In the data rows, the value 128 means zero.
Some points:
[ 98 155  79 117 130 117 101  79 151 155  77 109 117 135  87 153 133 182
 105  78 181 170 112 131 152 118 143  91 165 104 133 128]
[139 105 159 143  73 167 173 141  63 171  76 186 111  94 148 100 164 170
 171 115  94 119 197 146 106  80 159  67  86 179 154 117]
[176 181  73 133 115 133 159 105 143 130 155 120 142 167  76 121 116 177
  85 129 149 140  85  90 163 133 168 128 138  93 180 105]
[138 144 146 133 150 182 107 172 175  95 133 126 156  69  95 117 184 115
  85 108 100  90 126  99 179 126 147 127 101  71 132 153]
[108 124 110 113 106 126 117 125 135 181 163 182 199 162 164 136 127 176
 155  88 155 124  58 105  85 169 121 159  90 104 103 101]
[128  89 146 199 181 148 123 141  78 145  97 140 111 146  80 192 116  94
 167 175 192 103 161  86 163 112 139 167 133 200 158 184]
[139 186 151 117 140  79 173  95 175  84 154 152 130 151 112 100 131 135
  91 150 115  99 132  75 131  96 132 165 165 118 143 132]
[ 66  68 124 139  99  90 142  85  84  82 150 114  85 145  82 100  91 125
 131  98 134 154 177 194  86 103  97  68  98 154 103  97]
[176 110 176  92 100 110 179 100  73 156 123 144 137 135  91 121 137 149
 146  99  94 109 161 143 118 139 138  77 112 164  92 101]
[150  74 129 107 160 187 142  99  94 129 123 155  99  69 179 177 179  98
 157  88 110  83 110 148 152 106  66  98 194  66 134 113]
[102  73 150  77 151 193 174 156 115 177 144 191 147  85 162 167 101 119
 134  83 115  89 100 157 142 144  86 108 189  93 129  91]
[165 160  87 122 110 132 107 109 170 125 190 126 161 162 143  90 126 119
  95 108 114  99 137 117 184 138 157 154 123 135 143 163]
[135 119  99 138 166 122 169  96 119 115  92 114 106 135  98 126 127  99
 100 166 174 165  68 142 101  81  65 119 106 129 118  96]
[ 98 145 100 118  89  73 170 162 150 149 159 171 163 150 185 137  86 166
 157 177 186 176 153 168 158 148 137 175 118  88 128 122]
[165 124 166 132 104 191  97 171 150 109 153 124 146  75 184 121 168 136
 136 172 122  89 141 152 106 178 157 132 154  98 128  96]
[170 171  94 184 120 131 129 162 149 146 108  84 105 105  82  84 137 135
 122 135 171 149 136 163  91 159 146 107 108 155 174 158]
[ 72 105  72 144 130 152 158 141 104 155 150 176 126 115 163 151 148 166
 157 120 124 130 116 153 184 117  75 145 184 124 133  91]
[118 142 196  86 109 146 178 147  73 166 102 165 127 110 111 142 117 175
 162  84  84  99 166 152 107  91  86 104 159 169 109  92]
[139  98  99 163 176 117 153  80 119  83 112 120 138 124  83 157 153 116
 100 160 180 176 120 147  64  71  76 114 102 144 139 138]
[123 162 125 118 111 110 102 120 128 177 180 124 167  99 128 121 158 140
 162 120 129 136 126 110  91 163 116 138 129  77  76 118]
[103 115  83 152 141 117 154 121 114 123 123 156  95 156 155 183 164 119
 162 144 149 167 152  96 163 159 117 149 111 139 190 137]
[165 126 124  75 156 101 152  85 109  72 148 156 178 172  87 158 163 109
 152 119 119 125 183 101 102  87  80  98  86 112  97 165]
[181 136 121 148 115 126  86 105 113 160 128 151 116 104 118 151 152  94
 182 166 197 129 110  80  90 179  95 160 113 124 118 112]
[155 129 144 112  89 182  76 165 144 103 163 125 182 116 163 133 100  88
 157 119  83 105  94 131 138 157 189 154 112 119  96 158]
[ 96  64  99 117 192  58 112 151  73 176 164 144 199 124 148 187  59  99
 166 119  93  68 105  49 157 102 133  57 189 149 174 198]
[ 77 151 131 122 135 132 101 121 134 141  82  99  80 157 149 131  76 104
 100 150 155 166 116 152 178 134  90 123 165 129 122 112]
[118 170  94 158  99 105  76 162 175 120 154  84 178 141  91 128 158 135
 111 145  92 146 136 147 111 157 146 169 102 103 170 110]
[149 125 176 111 156 141 153 131 130 115 164 135 167 121 138 131 169  93
 105 114  89 111 166 121  96  76  80 108 149 164 103 117]
[102 176 155 112 131  79 157 105 176 104  97 167  68 161 134  95 132 140
 117 150  88  88 141  64 126 122 148 154 107 149 133 117]
[155 154 166  75 152 160 118 161 153  84 185  94 155  90 148  81 158 110
  81 103 101  84 121 167 143 152 183 174 117  99 170 132]
[160  68 156  97  90  95 162  73  63 196  77 175 112 151 112 115 148 202
 202 105  82 167 172 153 127 139 169  79 134 164 175 149]
[170 166 175 191 115 192 138 145 124 119 133  83 115 116 179 157  69 202
  96  84  63 105 166 157  86  96  96 144 138 137  76 107]
[165 186 126 132 140  64 164 100 169  94 160 109 156 145 108 132 158 151
 101 129 130 130  99 107 111 101 126 165 133 134 164 174]
[ 98 120 109 117 155 136  96 131  97  94  97 105 106 104 113 136  75  89
  89 160 149 156 132 162 147 124 106 108 149 113 144 101]
[144 111 125 168 140 117  91 100  99 182 124 114  85 124  98 167 127  83
 151 165 164 140 182  75 137 112  80 114  70 159 155 127]
[150 134 151 117  99  89 164 157 159  78  97 141  95 125 117 133 100 156
  89 161 114  99 126  95 142 179 121 164  86  87 149 117]
[176 123 134 127 140 115 164 126 144 106 133 104 141 136 138  79 178  73
  96 166  78  84 109 117 153 122 136 149 148 160 158 158]
[139 134  99  86  88 121 133  84 139 125 103  77  90  98 112 106 142 145
 106  78 129 115  90  74 179 153 106 149 148  78 102 113]
[ 66  89  94  92 146  81 163  81 104  99 144 150 111 160  93 110 112 115
 115 177 175 154 110 115 101  76 108  61 123 113  71  76]
[129 161 175 137 142 160 111 156 108 125 128 104 121  89 169 142 101 181
  90  94  89 121 171 167 144 107  85 165 106 181  87 107]
[ 93 166 109 102  85 121 122 115 134 176 102 161 141 145 165 101  86 160
 157 104 176 159  84 141 122 100 179 175  87 124  97 149]
[165  79  99 116 135  85 112 147 104 144  96  92 121 173 133 183  96 125
 167 109  98  83 104  81  74 148  80  98 159 128 118 153]
[171 155  88 133 126 141 165 188 192 156  91 140  89  68 138 100  80  92
 147  77 144 182 101 125 106 127 158 123 123  98 112 137]
[103 120 136  97  79 178 180 183 114 180 143 170 157 152 184 136  92 123
 177  94 182 161 100 157 137 137 142 144 139  98 102 139]
[108  94 192 113  75 162 142 141  68 123 134 170 100 121 154  68 117 187
 193  99  78 168 129 129 107 133 137  66  71 164 155 154]
[ 88 176 137  70 131  90  90 105 160 167  87 151 131 151 139 101  71 119
 111 119 160 155  64 157 163  96 163 139 133 125 144 122]
[139  79 115 180 139 104 132 183 105 154 108 182 100 104 126 182  97 161
 166 103 113 125  99 101 179  96  96  94 163 175 142 174]
[104 145  91 127 134 101  81 105 133 114 108  88 121 162 108 116 107  78
 122 134 175 181  59 178 183 107 131  97 144  83 180 153]
[ 92 154 125 107 141 117 189  94 181  84  61 145  85 146 122  95 131 156
 107 166  83  94  75  90 167 164 137 164 174  98 184 112]
[118 130 109  61  75 121 139 130 119 165 180 144 141 156 127 111  70 155
 182 110 160 149 121 173  86 168 152 149  77  77 103 139]
[ 86 149 135 184 135 151  87 134 175 106 133  80 156  85 117 111 167  84
  96 113  89 110 121 162  84 163 157 154 155 129 175 142]
[129  93 114  76 142 126 127 168  92 129 175 150 130 163 148 136 164 156
 145 104 129 157 120 142  85 174 101 160 139  93  82  97]
[ 76 175 103 168 130 146  61 172 153  68  91  74 167  95 107  85 173  94
 118 139  94 104 100 146 121 157 172 153 144 130 158 137]
[104 123  80 144 140  75  86 111 155 140  76 105 127 183 118 110 128 151
  95 119 154 160 106 147 194  85 132 139 138  66 153 121]
[155 156 181 169 146 162 147 120 125 109 107  93 100 142 154 184 106 197
  90 120 110 135 192 167  75  81 129 118 139 158  97  86]
[176  84 151 102 130  90 168  80 110  92 122 161 133 130  77 120 153  62
 168 123 171 145 125 117 113 123 107  88 129 165  92  85]
[160 108 160 102  83 192  85 150 161 114 179 167 156  80 178 127 116 125
 151 141  79  95  94 131 101 173 158 122 170 130  92 102]
[117 154 161 195 124 147 154 104 154 111 149  83 172 152 185 105 142 125
  70 129  95  79 146 105 142  70 110 149 138 143 153 174]
[123 150 145 143 173 171  98 171 127 100 112 100 151  59 127 111 173 109
  90 108 105  89 152 157 127 153 173 159 112  81 138 143]
[134 155 160 174  63 146 128 141 139 126 128 110 141 173 148  85 158 109
 100 156  94  78 145 127 169 158 152 127 102 180 111 127]
[160 118 170  95 136 176  60 170 171 115 142 120 167  80 168  74 105  95
 127 177  94 100 183 172 127 126 161 170  97 124 133 153]
[175  69 120 189 201 116  91 146  89 150 164 135 173 151 170 202  86 105
 130 186 140 100 146  65 178  82 133  51 174 164 178 198]
[118 129 134 138 105 160 103 160 149 104 179 125 166  85 195 127 131  83
 152 140  89 105 105 152  85 173 157 148 133  98 128 127]
[118 109 136 174 110 132  71  89 146 140 180 125 110 125 112 152 168  74
 194 176 169 177 167 116 133 163 111 170  87 124 108 101]
[134  64  98 152 166 125 137 151  84 139  82 160  64 120 190 171 153 156
 156 150 120  83 151 107 193 160  96 108 184 160 163 148]
[ 93 100 126 108 146 107 132  69  94 109 108 135  90 151  72 126  96  94
 141 161 158 164 104 163 122 103  65  83  86  97  76 124]
[ 76 103 171 143  73 126 170  95 130 104 107  93 100 151 138 149 173  98
 131 140  94 105 172  90 138 189 164 154 123 159 118  86]
[170 114  89  97 131 106 102  84 108 176 117 129 136 114 118 136 163 141
 161 146 160 115 116  70 137 157 149 160 170  72  81  91]
[113 165 125 132 140 151  97 182 159  99  97 115 125 106 128 117 133  94
 105 150 119 157  95 157 126 153 188 133 107 119 163 179]
[128 159 114 158  88 116 179  94 159 109 123  94 147 135 149 106 153 150
  79  88 136 131 110 100 106 122 147 154 144 187 138 159]
[ 97 114 165  91 125 167 152 121 110 130  82 156  90 100 117 100 122 150
 110  73  99 141 177 166  96  87  91  99 144 175 113  97]
[ 82 144 165 101 183 177 107 146 107  64  97  94 142  79  91 111 132 147
  75 146  89 126 104 172 138 128 142 144 112 145 101 123]
[128 166  99 122  95 106  86 132 134 161 149  94 131 156  86 121 163 176
 126  88 150 108 136 101  97 189 116 148 113 135  61  86]
[129 125 109  96 171 163 127 163 119 120 155 145 100 115  97 131  70 136
 100 171 170 155 131 130 163  76 133  82 128 114 149  80]
[180 123  99 168 136  95 123 136 187 146 144 105 100 130  82 121 106 130
 105 119 165 165 162 142  75 139 163  97  87 144 127 174]
[133 151 177 137 177 111 179 116 140 105 170 141 151 172 102 142 153  89
 111 161 104 126 156 101 106 108 138 118 150 180  96 164]
[103  82 120  96 109  90 101  96  93 104 144  83 100 171 104 105  81  78
  89 145 180 160 157 131 112  91 113 124  82 144  82  97]
[123 103 100 168 116  85  76 148 114 186 113  83  90 177 108 140 127 145
 162  93 165 140 167  64 106 142 112 165  82 144  97 132]
[113 156  85 164 172 100 102 126 149 146 130 120  89 130 108 147 128 120
 121 134 164 186  74 174 142 102 159 102 133 108 147 164]
There is one direction along which these points spread out most. Take the direction at right angles to it along which they spread out most. Then take the direction at right angles to both along which they spread out most. Go by this last direction. For each point below, how far along it does it lie, from 0 to 99? 50 is the average, and the first point above lies past it. One standard deviation of the points above along it is 16.
[160 118 170  95 136 176  60 170 171 115 142 120 167  80 168  74 105  95
 127 177  94 100 183 172 127 126 161 170  97 124 133 153] 48
[139 105 159 143  73 167 173 141  63 171  76 186 111  94 148 100 164 170
 171 115  94 119 197 146 106  80 159  67  86 179 154 117] 53
[129  93 114  76 142 126 127 168  92 129 175 150 130 163 148 136 164 156
 145 104 129 157 120 142  85 174 101 160 139  93  82  97] 75
[176 123 134 127 140 115 164 126 144 106 133 104 141 136 138  79 178  73
  96 166  78  84 109 117 153 122 136 149 148 160 158 158] 24
[ 93 166 109 102  85 121 122 115 134 176 102 161 141 145 165 101  86 160
 157 104 176 159  84 141 122 100 179 175  87 124  97 149] 83
[ 92 154 125 107 141 117 189  94 181  84  61 145  85 146 122  95 131 156
 107 166  83  94  75  90 167 164 137 164 174  98 184 112] 42
[149 125 176 111 156 141 153 131 130 115 164 135 167 121 138 131 169  93
 105 114  89 111 166 121  96  76  80 108 149 164 103 117] 35
[139 134  99  86  88 121 133  84 139 125 103  77  90  98 112 106 142 145
 106  78 129 115  90  74 179 153 106 149 148  78 102 113] 61
[103 120 136  97  79 178 180 183 114 180 143 170 157 152 184 136  92 123
 177  94 182 161 100 157 137 137 142 144 139  98 102 139] 81
[108 124 110 113 106 126 117 125 135 181 163 182 199 162 164 136 127 176
 155  88 155 124  58 105  85 169 121 159  90 104 103 101] 84
[ 93 100 126 108 146 107 132  69  94 109 108 135  90 151  72 126  96  94
 141 161 158 164 104 163 122 103  65  83  86  97  76 124] 58
[ 98 155  79 117 130 117 101  79 151 155  77 109 117 135  87 153 133 182
 105  78 181 170 112 131 152 118 143  91 165 104 133 128] 59
[118 130 109  61  75 121 139 130 119 165 180 144 141 156 127 111  70 155
 182 110 160 149 121 173  86 168 152 149  77  77 103 139] 95
